Turns, then the turns between two rows, first turn first; the first pair answered
zovos (before => after):
[-0.56  0.16  0.06 -2.33  1.73  1.03  0.02  1.44 -1.60 -0.25 -2.09  0.16
  0.77 -1.15 -0.29 -0.29] => [-0.78  0.19 -0.73 -2.16  2.18  1.42 -0.45  1.66 -1.86 -0.36 -1.68  0.66
  0.49 -0.40 -0.51 -0.20]
[ 1.72  0.91  1.62 -2.40 -0.96  1.34  0.21  0.55 -2.48  0.20 -1.01  1.98
  1.34 -1.20  1.61 -1.34] => [ 1.35  0.83  0.14 -2.14 -0.09  2.04 -0.98  0.72 -3.05  0.02  0.13  2.97
  1.06  0.06  1.49 -1.18]
[ 0.55  0.00  0.75  0.43 -1.11 -0.93  0.03 -0.68  1.03  0.66  0.17 -0.84
 -0.70 -1.64  0.64 -0.15] => [ 0.77  0.20  1.28  0.09 -0.86 -0.25 -0.33 -0.83  0.64  0.52  0.04 -0.33
 -0.75 -2.04  0.87 -0.27]
[ 0.07  1.22 -0.72  1.17 -1.01  2.31  0.30 -0.81  1.31  0.16  1.74  0.38
 -1.69  0.10  0.80 -0.08] => [-0.16  1.08 -0.94  1.39 -1.18  1.85  0.56 -0.53  1.52  0.36  1.98  0.00
 -1.79  0.51  0.64  0.12]
Goluz (before => after):
[ 2.19 -0.57  2.94 -2.87 -3.28 -1.11  2.53  0.62  1.03  0.89 -1.92 -2.35
  1.24 -1.88 -0.51 -0.70] => [ 2.01 -1.58  2.26 -4.12 -1.86  1.64  0.38  1.34 -1.07  0.80 -1.59 -1.68
  2.31 -2.53 -1.44  0.05]
[ 1.72  1.55  1.01  0.44 -1.62 -1.81  1.73 -1.01  1.41  0.71  0.27  1.38
 -0.62  0.20  0.71 -0.47] => [ 2.50  1.30  1.35 -1.88 -1.04 -0.28  0.69 -0.69 -0.43  0.79  0.32  2.27
  0.07 -0.20 -0.10 -0.51]
[ 0.15  1.04 -1.65  0.83  1.37  2.98 -1.32 -0.85  0.54 -0.41 -0.04  2.09
 -0.84 -0.17  0.44  0.70] => [-0.22  1.38 -1.68  2.13  0.89  2.01 -0.54 -1.17  1.77 -0.35  0.11  1.63
 -1.25  0.14  1.07  0.56]
[ 1.40 -0.43  1.60  2.16 -3.42 -1.47  2.56 -0.34  2.16  1.60 -0.95 -3.19
 -1.12 -2.38  1.62 -0.47] => [ 3.23 -0.52  3.11 -1.40 -3.47 -0.62  2.15 -0.08  0.47  1.96 -1.22 -1.76
 -0.65 -2.86  0.82 -1.15]
bakit (before => after):
[-1.54  0.42  3.65 -0.72 -2.19 -2.74  3.85 -0.83  0.36 -0.65 -1.48 -1.01
 -0.50  1.01  2.05 -1.53] => [-0.52 -1.49  4.05 -0.68 -3.17  0.23  2.16 -0.64 -0.82  0.96 -1.40 -3.17
 -0.23 -2.22  2.13 -0.71]
[-0.65  1.14 -1.06  0.53 -0.10  4.96 -0.25 -2.69 -0.80 -0.71  1.38  1.81
 -0.23 -1.13  1.32  0.23] => [-1.41  1.81 -1.65  0.75  0.47  3.83  0.22 -2.74 -0.38 -1.43  1.57  2.78
 -0.30  0.41  1.31 -0.04]
[ 0.34  1.33  1.48  0.28 -1.04 -4.14  3.13 -0.40  2.43 -0.31 -1.30 -0.33
 -0.93  0.51  0.28 -2.27] => [ 1.92 -0.25  2.42 -0.22 -2.56 -1.46  2.05 -0.44  1.42  1.46 -1.50 -2.46
 -0.70 -3.04  0.26 -1.76]
Pairs:
Each pair is 2 to 3 turns apart.
[-2.44  1.38 -0.44  0.96  2.61  0.83 -1.20  0.52 -0.16 -2.48 -0.67  1.30
  0.77  0.99  0.52  1.22] => [-3.02  0.76 -1.13  1.81  2.05 -1.28 -0.09  0.71  0.97 -1.84 -0.96 -0.26
  0.80  1.73  0.31  1.42]
zovos then zovos
[ 2.57  2.41 -1.78  1.79 -0.14  4.92 -2.24 -1.89  0.20 -1.19  3.83  3.97
 -3.40 -0.59  0.56 -0.94] => [ 1.08  1.80 -3.85  4.23 -0.57  2.48 -1.28 -1.99  1.97 -0.64  4.42  2.10
 -3.94  1.28  0.52 -0.57]
Goluz then zovos
[-2.02  1.23  1.50  1.52  1.29 -1.14  0.62 -0.44  0.45 -3.09 -1.54  0.48
  0.63 -1.21  1.71 -0.34] => [-1.74  1.77  1.29  1.28  1.53 -0.93  0.51 -0.59  0.36 -3.21 -1.08  1.42
 -0.13 -0.49  1.65 -0.69]
zovos then zovos then Goluz
[ 1.79 -0.53 -1.03  0.87 -2.58  2.11 -0.43 -0.60  1.95  1.01 -0.01 -0.62
 -0.53 -3.21 -1.36  0.97] => [ 1.94  0.39 -1.23  0.98 -2.98 -0.49  1.06 -1.11  3.32  0.81  0.18  0.19
 -1.49 -1.04 -1.29  0.08]
bakit then Goluz then Goluz
[ 0.27 -1.67 -0.05 -0.25 -1.53 -1.20  0.25  0.26  0.65  1.15 -0.48 -2.08
  0.51 -0.69 -0.86  0.07] => [ 1.03 -1.33  0.95 -1.48 -1.33 -0.25 -0.09  0.26 -0.03  0.89 -0.72 -1.30
  0.89 -1.56 -0.74 -0.09]
Goluz then zovos
[ 1.11  1.23 -0.08  0.18 -2.75 -4.52  4.25 -1.33  2.89  0.38  0.77  1.28
 -1.30  3.06 -0.50 -2.67] => [ 3.74 -1.65  2.61 -3.04 -3.46  2.81  0.73 -0.49 -1.39  2.30 -0.02 -0.59
  0.66 -3.88 -0.90 -1.40]
zovos then bakit then Goluz
[ 0.52  0.85 -2.45  1.67  0.44  2.45 -1.54 -0.55  0.66 -0.43  2.21  2.19
 -2.83  1.73  0.78 -0.09] => [ 1.54  1.76 -1.12  1.12 -0.83  0.42 -0.07 -1.08  1.74 -0.14  1.70  2.42
 -3.31  1.91  1.00 -1.10]
Goluz then Goluz
[-2.21  0.18  0.25  0.04  2.07  3.20 -1.95  1.77 -1.94 -1.25 -1.77 -0.51
  1.84 -1.82 -0.40  1.73] => [-3.60  0.89 -1.53  1.13  2.93  0.48 -0.99  1.84 -0.87 -2.00 -1.21  0.28
  1.56  1.31 -0.69  1.40]
bakit then zovos
[-0.76  0.80 -0.38  0.29 -0.05  0.11 -1.58 -2.11 -2.07 -1.57  1.56  1.64
  0.50  0.36  1.29  0.04] => [-0.59  0.52 -0.65  0.87 -1.16 -2.57  0.05 -2.12 -0.88 -0.66  1.60  0.51
  0.00  1.68  0.90 -0.45]
zovos then zovos then Goluz
[ 1.51  2.17  2.84 -0.06 -1.41  1.24  0.64 -1.43  0.15 -1.82 -0.92  2.18
 -1.08 -2.50  0.93 -1.01] => [ 0.37  2.02  0.13  0.16  0.79  2.70 -1.41 -1.06 -1.36 -2.53  0.59  3.68
 -0.96 -0.38  0.07 -0.48]
Goluz then zovos then bakit
[-1.16 -0.54  0.05  1.03 -1.17 -4.11  3.35 -0.11  2.25 -0.34 -1.06 -1.09
 -0.10  0.52  0.05 -0.78] => [ 0.98 -0.65  2.98 -0.68 -2.15 -0.87  2.42 -0.26  0.88  0.03 -1.93 -1.27
  0.25 -3.46  0.74 -0.90]
bakit then zovos
[ 0.16 -1.12  2.27  1.74 -1.47 -1.02  0.81  0.68  1.47  0.83 -1.07 -2.01
  0.08 -0.81  0.03 -0.45] => [ 0.29 -0.37  2.77  1.03 -0.15  2.35 -1.02  0.61 -0.10 -0.43 -0.94 -0.04
  0.52 -2.09  0.50 -0.03]
zovos then zovos then Goluz
[ 1.89  0.31  0.37  0.00 -1.87 -1.41  1.25 -0.85  0.96  0.67  1.28 -0.21
 -2.10  1.09  0.69 -1.13] => [ 2.45  0.63  1.35 -0.69 -1.95 -0.44  1.08 -0.93  0.54  0.18  0.81  0.39
 -2.00  0.10  1.03 -1.16]
zovos then zovos
[-2.05  1.38 -1.16  0.22  2.63 -1.55  0.55  1.05  0.51 -2.48 -0.89  2.12
  0.54  3.55  0.33 -0.31] => [ 1.18 -1.63  1.94 -1.31 -0.59  3.22 -0.85  0.89 -1.23  0.84 -1.56 -1.92
  0.80 -3.43  0.68  0.34]
bakit then bakit then bakit
[ 0.95  2.39  2.36 -3.07  0.76 -1.23  1.80  0.28  0.18 -2.76 -2.26  4.13
  1.86  0.59  0.76 -0.97] => [ 0.76  1.18  1.98 -3.59  1.54  1.72 -0.40  0.80 -1.65 -2.60 -2.00  3.54
  2.73 -1.04  0.34 -0.03]
Goluz then bakit
[ 0.66  0.99 -0.08 -4.34  3.46 -0.93  0.89  1.12 -2.78 -0.81 -0.10  2.59
  1.16  0.28  0.09 -0.55] => [ 0.94 -0.22 -1.05 -4.05  3.33  1.29 -0.76  1.29 -3.83  0.21  0.83  1.61
  1.08 -0.44 -0.36  0.06]
bakit then bakit then zovos
[ 0.40 -1.80 -0.70  0.18 -1.85 -2.91  1.33 -0.02 -0.24  2.03  0.56 -2.13
  0.91  0.85 -0.09 -0.28] => [ 1.18 -1.98  0.37 -2.14 -1.07 -0.17 -0.29  0.51 -2.58  1.81  0.03 -1.00
  1.82 -0.79 -0.64 -0.16]
Goluz then zovos then Goluz
[-1.20 -0.31 -2.05  1.07  1.25  0.48 -1.25  0.37 -0.34  0.21  1.41  0.58
 -0.11  1.32 -0.09  0.38] => [-0.61  0.75 -0.60  0.47  0.53 -2.45  0.92  0.04  0.86 -0.13  0.50  0.89
 -0.04  1.88  0.24 -0.56]
bakit then zovos
[ 0.06 -1.84  0.49 -0.03 -0.67 -0.83  1.88  0.47  0.66  0.42 -0.70 -2.57
  0.49 -0.83 -0.03  0.47] => [ 0.81 -1.82  1.15 -1.90 -0.25  0.94  0.80  0.39 -0.91  0.06 -0.68 -1.22
  1.04 -1.54 -0.24  0.28]
Goluz then Goluz then zovos
[ 2.06 -3.67 -1.35 -2.59  0.59  1.15 -1.63  1.69 -2.27  2.62  0.87 -1.14
 -1.10  0.94 -2.48 -1.41] => [ 0.73 -3.56 -2.54 -1.40  0.95 -1.63 -0.40  2.01 -0.99  2.30  0.95 -1.48
 -1.04  3.01 -2.66 -1.32]
bakit then zovos
